(in the rows, 128 means zero)
Y: 5 groups of rows, each row roughly a mix of its group's hidden directions:
Y (165 x 10):
[[143 168  95 127 152  80  99 119 144 162]
 [ 76 135 135  98 114 160 140 119 125  75]
 [130 168  97 129 162 113 122 186 131 102]
 [112 173 140 120 141 118 163 191 135 122]
 [145 104 168 149 186 117 108 146 147 152]
 [152  96 162 109 139 110  77 106 163 118]
 [128 151 157 116  76  90 121 119  95 162]
 [148 139 137 158 126 144 106  66 111  86]
 [174 131 158 162  96 150 125  85 135 109]
 [150 123  99 143 140  90 103 138 183 161]
 [ 82 105 157 110 168 159 155 126 118  98]
 [146 184 136 121 115  93 155 176 127 132]
 [129 125 158 156 186 135 141  79 145 124]
 [124 132 133 145 204 136 113 145 149  98]
 [136 125 166 158 120 170 140  76 128  98]
 [158 105 143 117 134 142  73  78 148 117]
 [ 99 112 119 118  99 129 177 168 121 172]
 [105 128  93 122  83 125 183 145 126 159]
 [142 135 129 123 149 105  51 113 148 112]
 [105 128 186 118 161 146 162 109 128  95]
 [103 116 114 133 141 142 100 175 189 126]
 [129 105 115 108 146 121  85 139 184 166]
 [102 126 127 110  91  97 169 171 102 147]
 [131  92 130 108  55 101 127 136 118 120]
 [160 154 126 140 102 146 129  86  84  89]
 [102 126 164 134 118 150 169  89 175 126]
 [134 123 189 150 149  89 108 114 133 161]
 [125 120 131 151 108 145 152  84  73  94]
 [107 170 117 103  84 166 142 138  91 123]
 [134  90  99 101  69 112 139 102 109 125]
 [133 130 118 118 124  80 126 199 120 148]
 [109 134 142 148 108 105  62 129  97 157]
 [145 121 123 109  84 187 145 132  94 109]
 [170 118 163 148 177  96 113 105 132 145]
 [122 109 133 151  97 173 174 141  98  98]
 [157 104 111 161  66 117 140 101 112 114]
 [135 107 163 156 104 146 112  62 123 132]
 [124  92 123 126  75 170 144  98 109 104]
 [161 127 109 117 146 138  83 103 185 120]
 [117  91 140 157 126  94 133 104 110 187]
 [116  97  81 101 146  93 128 164 153 107]
 [143 127 101 129  88 155 117  81  98  89]
 [145 107  77 126 106 147 144  76 122  99]
 [150 151 159 157 124 167  87 144 134  87]
 [134 134  57 127  86 120 102 141 130 144]
 [143 134 132 140 100 181 118  88  98  90]
 [184 126 117 168 119 147 100 113  92 110]
 [154 110 155 129 135 157  77  85 120  97]
 [133 160  80 103  84 133 120 166 122 105]
 [125 131  90 125 142  85  85 144 169 155]
 [ 77  99 120  98 120 115 178 142 133 154]
 [108  93 109 112 114  88 131 158 142 181]
 [137 128 108 158 181 164 108  87 122 105]
 [140 148  91 152 109 109 189 136 100 140]
 [114 163 178 116 143 152 115  85 106 102]
 [168 112 152 150 173  95 125  85 134 124]
 [126  89 121 127  82 181 152 103 119 116]
 [ 99 141 161 164 150 119 173 119 104 166]
 [169 101 132 160  89  79 132 108 145 123]
 [134 132  73 106  99 158 126 166 143  95]
 [ 80 132 154 177 148 157 106 116 155 125]
 [119 112 135 116 145 102 141 159 161 194]
 [162 143 182 149 164 119 116  97 142 105]
 [123 135 136 126  62 145  96  85 113 138]
 [130 100 193 148 122 119 120  96 139 164]
 [112 183 143 109 186 123 117 147 109 120]
 [121 117 165 112 181  99  92 133 152 154]
 [142 102 144 127 172 113  91 107 181 120]
 [104  92  78 107  99 115 145 128 151 165]
 [114 118 132 124 153  72 126 143 162 179]
 [122 173 107 130 101 146 148 163  76 119]
 [107 123  86 146  95 154  71 117 110 126]
 [ 95  81 144 108 145 165 155 121  88 133]
 [102 146 158 122 110 136 152 180 168 157]
 [105 149  96 121 159  82 114 163 152 157]
 [127 142  90 119  84 152 108 109  91  88]
 [180 174 140 147  98 120 168 127 124 140]
 [103 125 119 109 114  78 167 169 135 161]
 [130 130 110  89 104 157 149 188 116 153]
 [143 107 119  88  94 101 116 136 185 146]
 [130 151  75 136  82 163 147 154 115 136]
 [103 134 153 126 176 152 108 109 183 132]
 [143 111  99 106  85  97 154 165 129 165]
 [105 133 153 142 180  94 131 162 163 148]
 [163 127 152 122 131 145  72  77 135 125]
 [114 162 116 127 104 135 183 152 169 155]
 [112 166 147 128 131 113 162 156 189 138]
 [141 144  90 138 153  82 141 181 145 132]
 [137  85 143 140  93  95 139 124 130 185]
 [163 131 100  96  92 149  88 138 154  98]
 [145 174 126 138 165 110  93 152 172 141]
 [103 140 154 135  95 111 178 176 124 147]
 [ 97 155 125 139 140  96 175 159 105 164]
 [160 144 134 109  79 159  92  95 104 128]
 [149 150 174 150 157 169 139 112 107  93]
 [ 93 117  82 144 126 161 143 119 139  76]
 [154 115 152 119  81 142 150 146  74 108]
 [133 118  75 156 110 157 178 150 130 137]
 [ 90 103 125  73 166 138 120 154 123 152]
 [105 127 104 111 188 130 112  97 145 167]
 [107 155 104 135 102 139 171 166  82 127]
 [152 110 141 131 102 115 109  67 129 174]
 [127 118  63 132 165 127 156 116 165 122]
 [104 155 123 131 101 111 182 164 108 162]
 [134 115 172 130 139 172 127  74 149 107]
 [151 135 113 111 156 127 153 183 167  97]
 [134 127  61 139 131 142 124  75 148 133]
 [112 101 156 154 107 159 158  76 112 148]
 [ 97  91 158 139 102 124 179 110 122 160]
 [144 114 125 127  62 115 174 153 110 129]
 [151 120 136 144 159 164  83  99 129  83]
 [ 85 100  92 116 120 113 164 175 133 140]
 [145 108 195 142 112 154 126  99 121 156]
 [167 135 116 147 144 127  80  87 124  87]
 [ 95 119  99 126 101 182 144 158 100 106]
 [150 114 128 155 140 160 112  90 185 106]
 [136 122  73 123  96 166 132  91 113  99]
 [152 185 123 146 110 172 161 118 117 111]
 [ 85 101 129 146 132 126 102  94 181 107]
 [172 141  99 147  74 121 113 114  91 127]
 [126 136 104 116 165  68 144 157 136  95]
 [112 136 158 161  99 168 170 148 101 108]
 [139 102  85 160 132 153 159 107  81 131]
 [147 110 136 114 144 133  62 137 174 144]
 [131 160 135 127 108  74  95 170 113 150]
 [103 113 175 112 136 170 128  87  95 121]
 [ 98  99  96 144 117 141 189 145 154 126]
 [106 134 115 111 166 108  98 123 185 160]
 [123 135 168 107 176 101  89 134 150 157]
 [112  83 158 135 116 167 124  80 150 110]
 [153 152 120 113 157 102  66 152 143 146]
 [146 106 182 129  97 134 140 111  93  87]
 [118 159 119 146 168 102 149 111 145 185]
 [151 141 137 130 126 130 133 116  92  52]
 [121  92 174 124 185 118 149 153 125 138]
 [131  99 132 129  74 176 135  93 104 116]
 [136 141 117 149 132  82  80 177 139 144]
 [138 157 159 132 135 161  98 103 110  72]
 [104 132 115 104 134 129 194 166 117 156]
 [109 142 168 137 178 115  81 150 108 124]
 [ 95  65 103 124 170 120 122 133 149 119]
 [130 165 109 108 157  89 112 174 135 160]
 [125  84  99 107  76 159 157 117 125 143]
 [113 126 137 156 145 116  50 147 123 136]
 [158  95 129 148 154 124 168 112 183 134]
 [113  81 133 121  72 154 152 118 110 100]
 [124  91 178 150 168 128  88 132 143 142]
 [129 110 147 124 167  96 113 167 175  99]
 [103 113 113 106 137 190 150 104 104  98]
 [102 123 116 125 113 175 136  68  97 119]
 [145 123 104 134 163  99 129  96 169 176]
 [101 115 141 154  95 160 181 134  92 122]
 [109  93 154 113 180 132  86 123 104 108]
 [ 97 124  82 131 188 133 129 149 143 153]
 [121 131 104 125  58 124 126  99  98 156]
 [134  59 109 145 141 126 133 121  79 124]
 [139 152 131 105 107  91 115 190 100 117]
 [123  93 140 169 182 103 137 112 135 160]
 [145  84 171 123 134 134  87  88 139 108]
 [135 143 124  92  56 155 114 130 125 111]
 [154 117 136 134 133  69 137 124 155 181]
 [ 76 105 134 100 155 133 119 143 181 140]
 [112  98 155  79 155 151  87 140 149 142]
 [108  83 125 158 129 172 143  85 122 104]
 [175 160 121 164 103 158 101 122 113 100]]

the two rows of each list that fit no group, in list order (the others fit one group, some only roughly):
- z825: [154 139 164 167 107 160  95 102  98 111]
- z100: [136 109 117 139 114  77 163 128 117 185]
- z265: [124 147 159 119 172  88  84 148 146 148]
- z101: [151 121 135 163 164 133 138  78 132  80]
- z281: [134 141 126 130 125 166 136 140  97  56]
- z959: [130 118 153 139 104 162  83  75 153 126]
- z278: [133 113 110 107 107 109 119 113 146 202]
- z405: [146 117 179 164 151 126 123  73 137 123]
- z836: [113 127 181 118 173 166 127 121 106  97]
- z489: [140 135 154 135  63 169 142 104 121 145]
- z138: [122 114  99 138 108 178 137 126  84  84]
- z745: [111 133 106 114  81 125 171 182 135 130]
- z686: [136 145 153 128 165  57 109 139 135 137]
 => z825 z265
- z634: [110 142  88 109 117 112  94 157 173 163]
- z739: [128 102 168 113 149 183 110 115  97 103]
- z119: [119 119 159 134 173  66 132 150 150 128]
- z905: [ 73 119 105 102 120 166 156 161 113 126]
- z161: [142 138  85 125 105 107 177 172 110 112]
- z153: [114 128 115  97 172 114  96 174 144 163]
- z651: [136  89 164 151 179 156 131 129 110  98]
- z522: [121  74 134 149 168 139 122  80 141 110]
- z906: [163 183  95 144 100 140 128  98 132 104]
- z219: [ 98 145  75  91 105 156 143 155 140 117]
- z816: [127 160 135 132  92 128 184 156 130 169]
- z300: [110 161  75 139 122 180 110 124 118 107]
- z75: [159 130 186 128 116 151  83 101 137 115]
- z314: [101 100 106 118  98 110 167 153 116 177]
- z407: [149 153  88 134 164 180 151 143 151 131]
 => z161 z219
- z204: [127 123 128 129 141  94 111 115 158 201]
- z534: [107 137 163  99 180 145 161 144 101 109]
- z410: [103  83 154 139 121 130 151  78 102 157]
- z878: [ 97  78 154 137 145 172  95 122 105 127]
- z944: [113 131 186 135 187 116 133 110 108 134]
- z93: [130 156  99 121 154 129 161 187 123 162]
- z744: [116 125 107 157 107 113 185 140  93 165]
- z575: [123 144 178 130 123 153 148 112 143  67]
- z109: [111 119  98 138 108 123  93 121 187 166]
- z28: [ 93 121 103  86 148  98  90 134 166 140]
 => z744 z109
- z853: [ 82  83 102 115 120 120 154 151 158 157]
- z820: [115 143 123 131 106 113 170 199 136 122]
- z320: [ 83 151 114 155 137 175 152 151  95 134]
- z411: [119 103 144 138 197  92 114 113 150 130]
- z488: [103 123 139 134 145 169 168 135  78  94]
- z995: [157 100 110 130 105 172 151  75 121 115]
- z359: [125 161 123 104  89 145 136 170 136  77]
- z665: [135 137 171 164 131 128  92  70 124 130]
- z902: [129 172 105 131 158 113 141 194 129 127]
- z333: [126 124 144 126 160 157  93 103 101  71]
- z945: [161 132 147 155 137 146 143  83 109  75]
 => z320 z359
- z971: [116 144  67 118 105 118 113 144 176 147]
- z627: [127 130  85 138  96  91 157 114 105 174]
- z140: [134  94 165 142 134 110 148 101 158 182]
- z600: [117 150  82 139 154 122 144 108  71 152]
- z679: [131 150  97 134 132 171 115 138  77  85]
- z629: [127 159  89 135  76  93 100 132 111 151]
- z558: [140 117 151 135  66 143 146 106 104 170]
- z736: [100 100 140 123  93 166 154 116  76 129]
- z968: [128 130 139 144 168 105  90 191 137 124]
- z621: [133 143 114 150 134 170 139 105 108  63]
- z330: [163 171 129 110 114 153  76 136 116  98]
- z46: [142 134 202 140 151 133 100 138 130 101]
- z507: [126 166 145 129  98 135 139 187  92 105]
- z663: [122 103 118 136 166  87 142 183 119 155]
- z862: [112 118 134 150  94 179 118  95 114  83]
 => z558 z736
- z477: [162 132 158 103 111 134  75 128 172 110]
- z653: [142  91 149 121  70 148 137  91 101 117]
- z500: [129 149  89  93 126 145 183 150 120  97]
- z424: [126 136  96 110  73 133 151 170 163 130]
- z723: [138 135 138 116  99 152 135 141  82  66]
- z848: [154 167 150 127 136 154 172 116 126  78]
- z613: [117 144 137 109 128  80 104 164 133 182]
- z776: [162 149 146 117 117  69  98 108 104 150]
- z463: [ 99 113 116 128 132  93 175 174 162 140]
- z158: [138  84 116 115 152 133  95  70 148 118]
- z180: [125 165 161 103  97 147 161 101  87 125]
- z706: [118 146 105 101 135 166 117 161 183 104]
- z81: [133 137 107 111 128  99 136 172 194 131]
 => z848 z706
- z429: [148 177 134 125 138 111 109 142 157 186]
- z48: [101 168 141 110 152 126 148 188 115 106]
- z671: [140 155  94  99 124 112 183 166 135 112]
- z404: [168 152 110 139 130  90 107  89 172 132]
- z487: [130 123 176 149 161 113 125 129 191 127]
- z174: [161 100 150 150 125 156 136  63 139 128]
- z143: [163 142 181 131 167  85 143 141 123 131]
- z818: [104 121 117 102  90 160 164 176 135 105]
- z498: [103  84 162 132 161  98 136  91 123 157]
- z396: [117 114 125 135 155 192 125  92 136  90]
- z640: [102 147  58 132 118 141 120 152 103 152]
- z462: [ 88 107 157 101 116 140 148 171  87 143]
- z282: [ 81 109 113 112 115 164 177 135  96 119]
- z291: [ 99 127 134 120  97 113 203 141 121 126]
 => z818 z640
- z956: [130 161 177 127 145 109  70 147 126 118]
- z99: [164 145 107 141  79 116 181 126 127 150]
- z49: [109  85 151 161 100 154 142 101  86 121]
- z77: [102  98 113 110 102 126 185 157  98 144]
- z702: [134 174  76 111 105 116 151 135 143 165]
- z928: [141 150  62 112  93 128 139 157 144 109]
- z964: [143 147 126 144 156 156 128 132 143  55]
- z165: [107 114 170 145 162  86 135 138 163 160]
- z734: [154 135 153 143  73 125 118  80 156 142]
- z230: [122 194 126 136 154 129  87 151 111 108]
- z298: [127 105 163 121 123 138  62 112 127  90]
 => z49 z964
- z233: [ 84 108 147  81 124 114  78 137 114 139]
- z797: [ 79 129 123  96 157 148 112 173 156 145]
- z266: [139 158 113 144 149 168 128 123 112  63]
- z164: [166 184 157 125 135 104 107  91 138 128]
- z316: [ 54 110 116 113 161 134 143 139 121 111]
- z704: [ 86 188 106 134 168 142 119 131 134 142]
- z954: [119 122 121 106 101 112 148 203 111 120]
- z940: [134 134 142 135 102 170 123 132  69  87]
- z23: [149 155 138 111 145 130 143 173 108  69]
- z693: [ 67 134 161 120 140 135 147 133  79 133]
- z355: [162 142 138 117 124 146  79  88 171 146]
 => z704 z693
- z996: [159 146  79 138 117 104 171  90 132 146]
- z384: [147 128 170 144 112 178 129 102  99  91]
- z804: [120 145 146 118 120  79 154 171 162 161]
- z576: [158  99 143 112  68 106 129 138 157 157]
- z755: [157 132 117 136 111 110  98  96 158 188]
- z628: [105 127 177 116 163 162 103  95 139 101]
- z318: [116 142 105 137 101  94 174 176 110 152]
- z832: [157 109 102 142 161 112  69 112 154 115]
- z811: [106  96 140 135 152 109 145  74 122 174]
- z270: [164 138 157 141 158  92 158 133 177 133]
 => z755 z318
- z123: [126  87 168 130  88 153 128  89 131  97]
- z237: [115 102 182 151 141 132 132 109  77 104]
- z441: [109 144  71 107 115 131 133 177  97 117]
- z761: [113  98 119 148  94 161  91  78 121 143]
- z827: [126 126 102 123  81 186 118 105 103 105]
- z216: [131 130 175 146 129 141 118  73  91 155]
- z515: [118 129 153 127 150  94 187 163 148 151]
- z729: [126 128 155 124 127 186 106  88 143  88]
- z750: [142 114 116 120 170  67 149 129 159 149]
- z336: [131 110 122 160 123 169  92  97  80 110]
- z295: [115 168  78 105 113 147 102 161 117 155]
- z35: [106 150 175 138 148  94 113 112  80 149]
- z64: [110 129 134 123 118 100 166 199 141 117]
- z908: [110 137 152 119 179 174 123 113 119  84]
 => z515 z336
